Questions about the row below.
1) What is the second entry from the left?
2) What is the entry just right of -.23?
3) What is the entry just left of .11?
4) What is the last entry?
5) What is the first entry from the left?
6) What is the third entry from the right?
7) What is the 3rd entry?
[ .37  .09 -.63 -.42 -.60  .30  .35 -.23  .47 -.08  .57  .11]
1) .09
2) .47
3) .57
4) .11
5) .37
6) -.08
7) -.63
